In the rows, 128 means zero.
Each named move below is a turn or a mirror, shown by a few rows before and after it. Which moves, in which order, take the first row of each later pair to the second? The first pair is answered.
G (before => after):
[105 122  96 178 111 135  96 136  79 104] => [ 59 150  99 120 114 143 144 167 138 127]
[ 93 102 139 128 119  90 167 116 174 151] => [129  87 131 166 128  85 131  83 134 143]
[142 138  92 117 131 168 104  94 175 139] => [147 133  95 122 135 160  94  96 164 135]
[183 106 163 108 161 114 120 120 140 144] => [165 114 169  93 159 118 135 130 158 157]
H (before => after):
[ 81 147  94 134  84 138 137 146 123 104] => [111 154  82 121  98 159  98 136 125 101]
[ 92 110 176 139 126  89 174 118 131 143] => [167 119 141 106 163 146  71  98 140 137]
[158 101  75 138  78 157 111 127 123 129] => [128  91  86 152  63 137 153 131 116 132]
[101 120 141 168 131 106 165 114 126 118] => [156 130 124 139 162 145  92 104 136 112]
R (before => after):
[ 91 159 110 151 117 128  87 150  93  85] => [ 93 161 118 155 123 117  86 140  80  87]
[110 146 125 128 122 158  99 110 132 115] => [112 141 133 148 134 148  97  97 125 121]
[125 177 153 106 153 161  80 155 130 111] => [129 180 161 112 157 154  79 145 127 109]
Y (before => after):
[162 118 180 106 156  95 137 158  93 146] => [145 118 173 115 139  90 154 175  85 141]
[140 143 167 165 134  76 113 111 118 127] => [132 138 167 170 111  78 122 129 116 121]
[102 155 120 129 110 127 136 135 121 110] => [115 166 132 119 126 138 119 127 130 114]
[123 109 141 162 107  88 149 139 100 144] => [ 95 128 133 152  93 104 149 153  98 128]
Then:
Each pair is 2 to 3 moves apart.
[155 128  99  79 110 135 134 164 159 144] => [162 109  90 145  83 116 121 158  92 113]
H, G, Y
[150 155 147 100 182 189  80 118 158 154] => [ 91 104 171 154 118 100 192 145 141 168]
Y, H, Y
[120 170 117 129 128 160  89 160  87 110] => [ 78 163 165 130 123 124 158 156 113 128]
G, Y, H
[129 144 102 112 120 169  89 123 139 110] => [137 119 113  84 132 151 126 120 178 144]
Y, Y, G
[ 24 143 141 194 109 115 185 102 120  91] => [192  62  92 184 135 120  74  58 103 122]
H, Y, Y
